In the rows, 128 means zero.
X: a few groups of rows, each row roughly a mix of its group's hidden directions; some rows fit no group
X (98 x 16)
[[138 117  74 190  95 145 102 132 132 176 128 113 150 137  63 145]
 [164 101  94 169 115 122  86 103 119 195 157 122 114 154  74 121]
 [133  56 162 158 148 107 132 100 106 118 142  98  93 181 168 151]
 [ 77 136 131  89 131 131 122 115 180 163 113 120 199 180 123 147]
 [130 194  84 110 116 164 114 148 133 153 122 171 159  82  78 117]
 [121 156 162  77 152 192 133 103 100  60 144 119 125 129 114  97]
 [157 135  96 165 119  62  94 129 144 173 105 173 172 159 133 138]
 [ 86 163 136  48 161 138 165 171 130 113 138 118 124  85 114 108]
 [155  84 117  64 122 123 130 106 155 101 120 148  96 109 116  51]
 [ 73 149 155  65 107 156 157 133 182 106 111  89 156 112 136 115]
 [165 135 125 166 130 141 140 152  69  98 154 116  59  76 114 114]
 [183  80 122 195 111 101 104  94 110 117 114 168 106 135 165 133]
 [131 139  80 185 107  98 106 157 134 141 103 119 193 157  80 141]
 [169 143 162 111 126 114 118  92 125 107 123 190  94 101 200 108]
 [ 66 136 132  86 145 131 127 122 167 163 120 119 200 171 119 155]
 [127  96  82 152 136 115 111 145 107 186 160 108 131 122  44 122]
 [151 115 101 178  89 109  88 112 141 176 143  90 143 143  65 105]
 [ 95 110 130  82 127 187 173 141 138 127 137 124  76  59 136 132]
 [162 125 102 189 105  75  92 121 145 163 105 143 163 180 134 144]
 [107 156 155  90 139 150 167 144 137  72  95 160 124 116 199 151]
 [174 189 148 118 120  95 113 116 144 160 128 173  95 140 194 130]
 [111 137 133 172 137 197 147 138  95 131 145  88  98 159 125 193]
 [178 116  75 184  84 147 117 129 141 169 110 165  88 116 127 148]
 [ 75  82 131  50 177 124 136 117 139 137 131 148 172 132 108 116]
 [155 170 131  97 114 123 158 165 132  84 120 134  72  70 154  89]
 [104 171  85 106 134 152 134 171 121 143 126 150 166  71  65 124]
 [ 98 131 133  30 155 125 158 149 150 107 125 143 127  92 125  86]
 [ 89  83 128 120 149 119 105  90 145 165 121 144 198 182 121 157]
 [160 105 126 185 103 119  76  78 120 165 155  98 134 163  89 114]
 [177 105 113 213 122  92  98 122  94 141 137 117 114 174 121 144]
 [184 127  75 192  86 122 104 130 139 168 107 165 111 136 125 144]
 [136 122 141  61 125  79 121 113 164 111 117 157 142  93 139  56]
 [124 159 147  68 146 136 166 146 143  92 102 171 102 114 198 136]
 [130 112 117  80 121  62 113 127 166 127 112 150 169 103 111  60]
 [ 91 153 151  38 163 150 138 116 134 102 127 162 161 104 132 105]
 [184 121  74 193  85 140 113 130 134 164 112 159  91 122 123 144]
 [142 108 115  92 123  52 109 123 159 136 114 164 163 100 119  65]
 [159 176 107 121 110  54 102 144 167 174 113 155 157 147 132 107]
 [165  95 114 181 163  74 106 131  69 157 153 157 110 144 124 146]
 [ 91 137 179  80 181 125 145 135  89  81 162  88 132 120 116 105]
 [ 92 168 145  58 109 178 146 122 175  93 108 119 155 112 130 102]
 [115 107 118 176 104 193 100  76 130 134 112 137 176 159 114 170]
 [140  67 128 168 138  88 107  93 118 134 107 184 153 151 174 159]
 [107 138 156  66 154 196 150 116 103  79 149 128 101  95 120 108]
 [157 184 136 204  94 114 127 149 122 126 110 128 116 129 180 173]
 [ 83  94 144 119 140 205 158 124 104  83 142  79 111 120 108 143]
 [106 134  88 177 119 140 126 165 127 142 120  81 172 166  67 161]
 [117 142 153 151 137 207 151 123  96 112 146 100  80 144 153 180]
 [148 106 115 198  85 118  88  98 135 156 139  82 150 157  84 119]
 [184 167 127 180 108 101  99 114 117 125 106 189 129 134 180 143]
 [144 166 118 130 103 177 143 129 156 108  81 180 118 137 190 168]
 [183 144 126 114  90 110 138 134 154  91 103 149  75  93 169  79]
 [163 131  74 178  67 132 123 145 168 176  99 144 105 112 128 144]
 [127 138  82 101 131  85 114 158 141 151 118 164 178  87  72  88]
 [118  87 130  56 147  75 128 121 153 163 147 142 118  95 118  74]
 [163 142 116 175 124  67  84 117 128 143 113 148 180 189 126 131]
 [153 165  89 177  76 181 106 115 154 146  95 162 145 142 127 160]
 [133 145 133  68 167 146 159 141 122 122 119 195  83 119 182 145]
 [ 98 138 145  67 139 192 165 137 124  99 142 118  92  71 122 111]
 [145 100 128  89 123  69 111 109 148 109 110 174 154  85 135  63]
 [135 155 136  44 174 119 146 143 120 133 141 181  92 100 150 106]
 [158 164 127  77  93 128 148 144 172  97 109 128  85  95 144  67]
 [106 149 143  61 142 108 176 172 154  90 104 140 115  98 175 117]
 [148  74 109 133 114 157  97  80 133 144 149  98 121 162  62  88]
 [167 137  96 188 117  51  98 149 125 169 120 141 149 154 119 135]
 [152 125 128  92 116  61 108 114 157 115 106 176 158  98 141  66]
 [138 164 164  68 146 134 145 117 137  94 114 174 102 123 202 121]
 [114 132 139 167 140 200 147 131  91 126 148  94  88 151 134 191]
 [ 84 117 127 139 140 142 106 105 138 175 136 105 192 187  97 168]
 [ 85 170 109 116 141 179 147 163 108 101 111 158 175  78 106 157]
 [179 172 128 147 102  81  99 113 141 112  95 188 151 125 170 106]
 [129 178 119  85 126 161 158 153 152 107  90 187 116 108 181 148]
 [169 146 126 151 136  83 109 122 118 199 144 176  89 138 169 154]
 [122  93 132 153 132  92 107  97 144 147  98 175 180 169 177 168]
 [178  96 106 204 126 128 114 128  81 144 148 129  70 136 119 148]
 [170 143 101 189  70 153  89  93 155 161 110 135 136 162 121 141]
 [105 140 121 161 139 180 145 151 108 162 152  77 102 168 109 191]
 [145 138 156  51 154  82 142 130 144 127 142 143  81 120 166  80]
 [121 196 164  72 143 153 126 110 119  87 127 172 149  92 152 106]
 [104 143 144  83 112 207 162 129 142  89 131  95  93  88 122 112]
 [ 71  85 130  62 188 135 140 128 111 135 150 135 161 121  89 124]
 [ 72 139 179  59 166 134 147 123 127  86 140  98 162 126 132 108]
 [124 153 146 103 156 177 148 119 110  94 110 190 115 127 191 170]
 [ 69 118 135 140 166 127 122 125 112 164 135 129 196 164 120 191]
 [183 119  77 195  85 130 106 124 138 166 108 161 102 135 128 148]
 [150  68 162 162 124  94 117  87 128 128 142  88  95 186 164 127]
 [173  95 122 215  99 114  94  91 116 137 120 142 123 160 150 150]
 [128  81 132 199 117  73 126 141 126 154 136  73 120 164 137 159]
 [116 132 143 200  84 163 109 100 130  91 103  98 181 146 131 158]
 [ 79  88 139 112 140 194 158 129 113  81 137  74 127 118  92 131]
 [164 105  92 187  99 131  87 101 129 188 141 119 122 162  85 134]
 [110 121 149  98 126 207 162 125 116  88 145  94  74  91 123 119]
 [154 104 125 100 124  57 106 110 145 124 114 184 148  89 142  72]
 [155 133 116 217 127 148 115 125  83 136 128 151 114 147 148 191]
 [161 123 128 224 126 123 117 131  68 126 141 131 101 121 141 169]
 [186 118  95 202 128  86  98 135  90 158 137 148 109 149 117 141]
 [100 120 154  86 121 216 157 109 134  82 133 103  96 106 133 120]
 [ 84  87 127  40 163 130 133 111 154 136 131 141 163 136  99  98]]

the one row of each list that fits no group (the others fit one group, some only roughly)
    j_732: [ 81 151 170  71 123 170 157 126 151  77 128  75 137 119 133 108]
    j_777: [ 88  92 120 122 155 165 113 106 109 161 161  93 161 160  58 141]
    j_529: [117 127 146  66 112 174 158 128 153  99 138  95  78  84 122  82]
    j_438: [147 115 133 191 120  59  99 122 127 143 123 100 162 193 134 142]
    j_937: [100 122 159  66 182 120 172 154 112  87 127 147 105 111 176 138]
    j_663: [175  92  95 191 133 133 116 123  83 155 140 166  76 119 128 158]
    j_585: [115 126 114 130 136  39 115 148 155 182 113 154 181 136 141 141]
    j_23: [130 180 129 200 114 161 129 152  90 142 151  82 112 131 110 174]
    j_518: [169 116 133 133 104 123 134 108 169 129  98 149  82 180 203 143]
    j_65: [118  82 135 189 141 136  96  95  79 142 161  96 154 153  81 146]
    j_995: [110 128 129 194 145 152 113 128  75 155 162  90 142 150  90 181]
    j_385: [148 136 111 179 105  62 100 132 153 163 103 135 176 177 138 145]
 : j_529
    j_938: [153 190 125 110 104 164 131 120 158 116  91 190 120 131 187 145]
    j_666: [142 186 146  71 110 118 147 139 172 101 100 155 112 113 185  99]
    j_67: [ 85  79 105 165 148 164 145 151  98 142 144  85 135 138  78 175]
    j_145: [ 85  68  92 127 145 124 137 153 124 164 144  92 150 124  54 132]
    j_146: [167 129 131 190  88  92 108 109 147 132  94 160 130 148 193 152]
    j_740: [183 161 120 219  88 124 103 123 103 134 125 138 107 120 146 148]
    j_244: [140 133 173  82 126 143 134  92 131  62 120 154 106  94 177  86]
    j_958: [179 151 143 180 122 123 108 101  98 135 127 181  95 133 189 159]
    j_419: [119  69 121  46 150 125 137 111 147 112 126 155 123 106 111  70]
    j_488: [132 102  73 157 108  99 120 163 138 174 137  94 134 116  52 108]
    j_320: [156 148 117 100 127  47 107 131 161 195 133 163 125 129 144 103]
    j_939: [164 187 140 187 114 156 119 123 104 115 117 151 108 150 179 176]
    j_508: [133 188 134  73 101 132 149 148 177 100  92 154 125  96 169 102]
    j_247: [108  78 121 154 163 107 112 129  75 145 170  97 149 122  57 122]
 : j_740
    j_889: [119 101  88 181 139 120 125 158 111 191 145 101 128 157  81 175]
    j_271: [124 119 126 205 128 110 101 112 108 161 122 145 173 163 146 192]
    j_36: [100 156 127  51 113 150 132 129 186 141 127  90 149 145  93  88]
    j_644: [ 99 131 144  52 122 130 143 129 170  84 117 102 154 111 110  66]
    j_554: [157 189 138 160 102 161 141 135 131 122 112 146  84 131 195 172]
    j_267: [113  69 121  44 153 123 128 101 154 124 124 155 144 130 108  79]
    j_685: [161 144  96 179 109  60  96 140 144 169 109 144 165 170 125 138]
    j_584: [107 177 134 104  82 141 127 127 195 107  90 101 183 153 132 113]
    j_341: [ 95 164 148 104 118 199 156 138 141  84 128  61 121 153 114 132]
    j_211: [ 76 121 181  68 182 136 151 125  99  90 156 101 137 120 131 119]
    j_725: [ 83  73 143  65 148 149 153 122 132 101 145  95 124  94  96  90]
 : j_554
    j_15: [147 112  96 152  91  92 101 130 150 175 144  83 130 127  63  84]
    j_152: [189 136 122 215  93 133 110 121  98 121 136 115  78 127 131 133]
    j_159: [ 84 131 129 130 123 196 152 143 130  92 125  56 143 155  90 147]
    j_80: [124  72 122 182 149 163 132 113  94 132 130 130 111 178 144 196]
    j_195: [ 84 105 118 142 141 187 154 149 113 138 148  64 117 151  84 169]
    j_83: [ 84  99 132  61 134 124 144 133 157 103 127  90 160 112  83  75]
    j_860: [106 107  90 180 137 139 128 159 108 172 142  90 142 159  74 177]
    j_829: [146 129  93 198  75 157  91 106 140 157 121 113 158 144  79 137]
    j_750: [152 117 101 214 128  97  99 134  87 171 141 144 141 131 109 167]
    j_874: [170 185 114 199 104 119 104 135 116 129 104 156 145 162 156 167]
    j_583: [184  67 114 187 103 118  90  76 117 130 124 146 111 153 129 117]
    j_942: [128 108 105 202  76 121 107 126 147 145 120  70 161 146  86 131]
 : j_750
    j_162: [ 93 133 162  93 118 188 162 128 136  81 141  63  99 107 123 110]
    j_633: [171 100 105 111 110  75 102 106 154 141 109 192 132  96 137  77]
    j_835: [ 99 165 125  98 150 181 156 148 114  91 104 185 147  92 156 166]
    j_850: [ 76 131 143  74 100 174 169 136 184 126 115  97 119  87 142 126]
    j_747: [ 84  72 145  72 159 160 159 123 121 132 162  93  91 102 106 114]
    j_281: [137 119 169  86 130 145 137  96 123  60 119 162 107  85 175  90]
    j_253: [150 170 115 188  70 158  85  93 144 140 108 138 173 141 117 138]
    j_570: [ 96  79 133  47 175 108 144 123 133 113 124 172 145 104 134 103]
    j_944: [122 142 119 138 134  33 110 151 150 173 119 132 185 154 130 132]
    j_113: [159 118 132  81 126 109 151 136 138  84 110 168  79  80 166  79]
 : j_633
    j_90: [151 142 113  97 114  48 104 128 168 150 109 163 162 118 129  75]
    j_950: [179 129  97 190 114  79  86 120 123 161 115 163 151 171 126 138]
    j_562: [152 132  78 193  86 145 121 142 148 189 111 141 110 133 126 176]
    j_966: [ 95 119 127  60 174 111 180 179 124 109 122 149 106  91 150 131]
    j_709: [146 100 135  77 123  68 114 105 155 124 122 167 132  91 140  58]
    j_879: [135  83 101 181 127 125  96 111 104 177 160  98 133 147  61 130]
    j_695: [ 82 123 159  69 140 180 169 134 131 101 146  95  97  80 132 120]
    j_118: [ 92 113 117 163 141 189 148 147 102 135 146  72 119 154  90 181]
    j_552: [ 83 122 155  68 126 192 168 127 146  97 133  93 102  93 135 117]
    j_748: [137  82 119 155 154 108  98 108  86 175 179 103 120 146  68 120]
    j_399: [ 80 125 180  65 169 160 152 115 110  78 148  99 133 121 131 113]
    j_286: [109 111 132  50 128 107 133 111 191 127  94 163 162 141 158 100]
 : j_562
    j_848: [147 157  93 195  68 167  97 115 148 150 108 126 159 134  99 146]
    j_203: [178 121  82 202  74 124 114 136 145 168 111 134  98 132 125 145]
    j_450: [141 122 131  56 128 104 150 136 158  92 106 168 104  88 158  74]
    j_231: [145 101 113 198 101 133  86  95 115 162 148  93 146 161  77 130]
    j_188: [128 120 113 120 156  49 106 131 133 172 116 191 178 137 141 136]
    j_154: [135 117 176  78 136 148 141  90 125  82 133 155  87  90 181  97]
    j_838: [ 88 128 160  89 115 196 162 122 145  84 133  70 106 109 132 117]
    j_131: [133 153 130 210 133 145 125 150  65 137 154 104 109 118 120 181]
    j_302: [169 127 130 168 174  79  95 123  57 124 156 147 132 163 111 126]
    j_523: [150 182 176  99 118 161 138 101 135  94 125 142  84 125 198 123]
    j_420: [ 93 161 173  72 145 153 132 110 135  68 126 100 177 150 124 100]
    j_867: [ 90  70 114 127 160 139 143 142 108 187 167  92 101 130  84 157]
    j_961: [128 127 102 173 128 205 137 137  95 155 145 125  84 128 111 188]
 : j_961
    j_540: [129 124 135 112 122 225 151 112 110  85 136 119  74  97 124 126]
    j_731: [142 102 136 136 122 216 145 105 100  89 142 115  63 111 127 129]
    j_172: [112 109 121 170 146 176 140 136  93 168 160  91  91 155 111 191]
    j_983: [157 118  92 137 101  78 100 132 155 192 143 107 124 136  73  85]
    j_822: [129  93 119 192 145 154 107 110  67 146 165 103 125 144  77 156]
    j_373: [147 123 138 182 111 168 140 128  88 132 157 106  52  84 139 150]
    j_639: [128  91 106 215 135 153 121 131  75 130 133 127 132 136 108 185]
    j_201: [114  77 103 183 153 140 131 139  83 174 155 118 113 135  97 184]
    j_443: [ 69 105 135 100 160 115 121 113 147 164 122 141 202 169 128 166]
    j_903: [111 133 170  77 182 140 155 124  98  87 132 169 109 118 185 143]
    j_673: [136 139 100 208  72 164 103 117 144 138 104 113 164 146 106 159]
    j_925: [101 148 123 182 135 167 117 134  94 159 155  83 152 156  83 180]
 : j_373
    j_700: [137 119  91 159 140  68 112 153 127 216 138 142 134 148 112 159]
    j_909: [151 145 164  74 122 114 126  96 147  89 117 169 112  97 183  78]
    j_6: [ 68 138 167  93 173 129 136 134 104 123 166  70 164 144  93 129]
    j_297: [ 69 128 170  63 145 154 165 136 136  92 142  81 126  98 131 112]
    j_343: [145 140 164  70 120 119 129  98 150  78 112 165 121 101 178  76]
    j_790: [143 147 137  82 122  93 152 147 155  92  96 175 109  86 189 100]
    j_337: [ 93 167 131  58 147 160 157 163 130 121 150  92 118  98  83  99]
    j_947: [ 95  81 146  72 134 146 146 113 138  66 122 114 144  86 111  76]
    j_245: [ 68 146 133  87 174 156 151 161  98 136 162  94 144 110  77 140]
    j_941: [ 96  89  88 158 140 110 127 159 120 171 141  89 162 144  58 149]
    j_968: [164 125 115 180 130  41  94 134 121 158 123 138 156 172 130 134]
    j_845: [104 174 130 130  99 131 111 119 181 170 112  97 184 186 125 152]
 : j_6
    j_197: [ 95 116 130  43 139 111 134 116 186 135 103 156 173 143 139 105]
    j_350: [137 108  83 173 132 163  98 116  96 183 153 136 135 137  60 151]
    j_910: [152 127  91 182  91 142  81 101 137 184 138 119 150 147  72 127]
    j_496: [159 167 139  79 115  69 112 118 169 137 113 168 134 118 165  77]
    j_967: [104 188 150  92  90 187 137 116 181 134 125  78 131 146 130 126]
    j_905: [135  79 128 198 124 132  92  90  94 152 155  92 139 163  91 142]
    j_386: [ 82  84 134  57 154 133 152 135 144 157 160  86 105 113  95 103]
    j_692: [151 137 127 213  97 124  98 103 129 152 113 128 148 175 154 177]
    j_862: [148 154 124 119  99 231 131 101 131  85 121 127  95 123 114 114]
    j_930: [137 124 142 128 114 216 146 111 107  84 144  94  68 113 117 119]
    j_114: [150 152 102 149 127  60 105 149 144 214 138 134 134 159 120 141]
 : j_967
    j_437: [145 190 134 199 104 152 134 161  95 121 142  88  95 116 129 161]
    j_31: [121 124 122 103 104 217 160 125 141 114 125 127  68  78 133 129]
    j_881: [115 218 134 161 105 145 134 167 131 151 137  74 131 140 121 162]
    j_737: [117 139 152  71 174 159 159 130 109  97 124 182 100 114 183 148]
    j_401: [173 188 149 123 107 101 106 104 147 115 105 183 131 129 193 113]
    j_842: [ 96 120 128 139 134 117 110 132 103 132 162  76 173  98  46  97]
    j_539: [ 89  93 130  53 156 106 134 113 168 137 104 172 176 140 145 120]
    j_559: [ 92 110 185 101 171 131 136 113  89 101 176  67 119 136 111 113]
    j_493: [149 148 134  74 127  56 114 125 166 175 132 163 120 118 153  86]
    j_391: [ 86 112 135 102 191 149 139 140  63 112 163 133 147  93  82 133]
    j_497: [159 208 131 184  85 138 135 163 123 122 125  98  93 114 149 145]
 : j_559
    j_347: [124 110 120  93 151 186 157 133  97 124 148 159  65  64 127 131]
    j_826: [ 80 132 113  76 116 134 144 150 185 168 129  76 153 138  82 113]
    j_230: [140 197  92  80 109 124 129 161 164 156 113 164 135  88 106  96]
    j_147: [129  85 103 177 141 135 100 116  86 175 165 106 133 142  60 142]
    j_150: [166 175 156 148 106 152 121 102 120  67 101 167 119 125 192 129]
    j_754: [139 149 141 192 134  96 134 150  93 118 113 161 126 112 192 186]
    j_840: [151 154 170 110 119 144 130  96 125  63 110 170 112 102 196 110]
    j_168: [131  79 116 182 134 126  94 103  90 164 166  96 137 150  68 134]
    j_163: [ 86 104 158  84 154 190 164 122 117 124 160  83  79 121 126 140]
    j_190: [ 83  82 133  75 163 104 126 106 152 145 111 167 190 153 142 139]
    j_626: [153 158 105 169  91  76  96 132 167 150  97 128 181 174 125 127]
    j_89: [ 77 149 129  83 178 143 155 166  90 102 139 142 155  74 101 132]
 : j_826
    j_342: [165 141  96 169 123  56  91 135 133 166 110 165 168 162 124 133]
    j_638: [173  93 130 187 133  95 122 120  86 106 120 176  95 104 175 145]
    j_637: [119 110 157 109 133 208 152 108 105  76 148  97  75 114 129 120]
    j_51: [134 130 121 169 124 213 147 135  86 101 142 100  79 127 112 164]
    j_156: [156  85 148 117 142 112 142 107 139 138 129 140  60 178 197 145]
    j_616: [125  90 152 191 125 128  89  79  92 127 158  84 158 155  96 130]
    j_364: [121  78 106 172 146 128 105 120  86 164 164 100 141 139  55 138]
    j_78: [109 177 126  51 151 120 152 168 133 116 126 157 135  71 122  97]
    j_753: [ 77 114 162  96 115 178 170 134 150  99 134  59 103 105 137 128]
    j_648: [116 117 157 108 136 208 152 110 101  77 150  92  80 111 121 119]
    j_107: [126 100 125 123 117 207 158 126 115 115 144 115  52  82 126 135]
    j_593: [140  85 180 163 117 113 115  74 126  95 131  92 121 179 176 130]
    j_945: [136 109 167  69 134 134 136  91 132  85 130 159  95  83 172  84]
    j_396: [168 190 125 199 100 131 107 128 120 125 106 150 138 159 163 167]
    j_407: [110  96 128 179 143 192 143 129  79 122 149  98  99 139 113 186]
 : j_51
    j_298: [139 150 158 112 135 164 142 105 130  91 104 177 107 146 210 160]
    j_590: [169 163  98 176 103  68  94 140 139 141  97 164 175 148 131 126]
    j_572: [150 170 161  78 110 108 126 108 163  89 105 159 127 110 184  82]
    j_181: [102  72 115 176 148 120 114 126  90 153 159  84 151 143  67 147]
    j_166: [173  87 124 178 111 126  97  74 127 146 115 173 115 166 169 151]
    j_769: [103  95 174  75 194  93 151 127  94  96 152 131 113 126 159 118]
    j_330: [151  97  83 158 108 102 104 132 137 191 149  98 119 141  61 107]
    j_287: [138 106 121 191 108 108  94  94 142 165 110 145 169 182 150 171]
    j_123: [ 97 160 166  76 129 177 146 120 134  65 134  78 139 127 115  96]
    j_521: [148 167 169  84 114 137 132 101 147  73 112 157 113 107 187  89]
    j_257: [140 116 138 181 150  47  99 133  95 143 147 104 159 174 115 134]
    j_825: [ 99  85 122 160 156 178 146 137  85 152 159  94  95 133 101 182]
 : j_166
    j_393: [160 118 146  88 124  86 115  95 141 112 118 188 118  85 170  75]
    j_618: [105 158 128  53 144 148 160 165 132 110 144 104 107  86  91  84]
    j_483: [135 108 132 188 122  95 105 102 128 147 102 164 165 165 178 180]
    j_48: [127 138 108  77 121  58 116 144 175 172 124 132 156 122 101  78]
    j_756: [ 93 118 171  83 191 135 159 132  86  81 138 148 119 114 168 145]
    j_370: [116  86 105 181 143 143 102 117  83 160 160 110 152 127  58 147]
    j_654: [140 192 131 205 105 146 129 157  97 134 140  90 111 126 129 172]
    j_494: [ 81 168 137  92 154 140 144 163 101  91 137 121 172  70  90 113]
    j_739: [140 123  97 167 121  56 103 139 146 186 108 161 171 151 135 153]
    j_507: [ 74 137 160  44 144 165 152 116 156  98 119 132 155 110 143 113]
    j_91: [113  69 135 168 127 173 141 120 102  89 142  59 107 152  99 140]
 : j_91
    j_209: [115 180 110  77 122 141 165 178 161 107  90 164 128  83 153 129]
    j_676: [110  66 131 166 158 114 115 120  76 137 170  83 137 134  72 131]
    j_736: [ 88 116 181  77 179 105 158 139  98  77 147 110 127 104 152 113]
    j_380: [164  81 144 179 124 140 109  78 110 137 139 121  87 188 159 154]
    j_270: [101 158 132  32 133 133 155 150 175 117 118 125 132 107 125  86]
    j_8: [ 98 112 168  78 189 120 167 143  97  84 137 139 105 119 174 140]
    j_640: [137 190 126 204  90 147 119 146 125 150 127  86 131 151 129 175]
    j_389: [184 149 113 209 112 123 108 131  84 139 132 161  93 111 146 155]
    j_828: [ 95 179 161  56 139 145 131 120 146  83 123 116 177 129 120  92]
    j_77: [104 109 191  87 175 102 150 120 101  71 143 113 117 129 174 116]
 : j_389
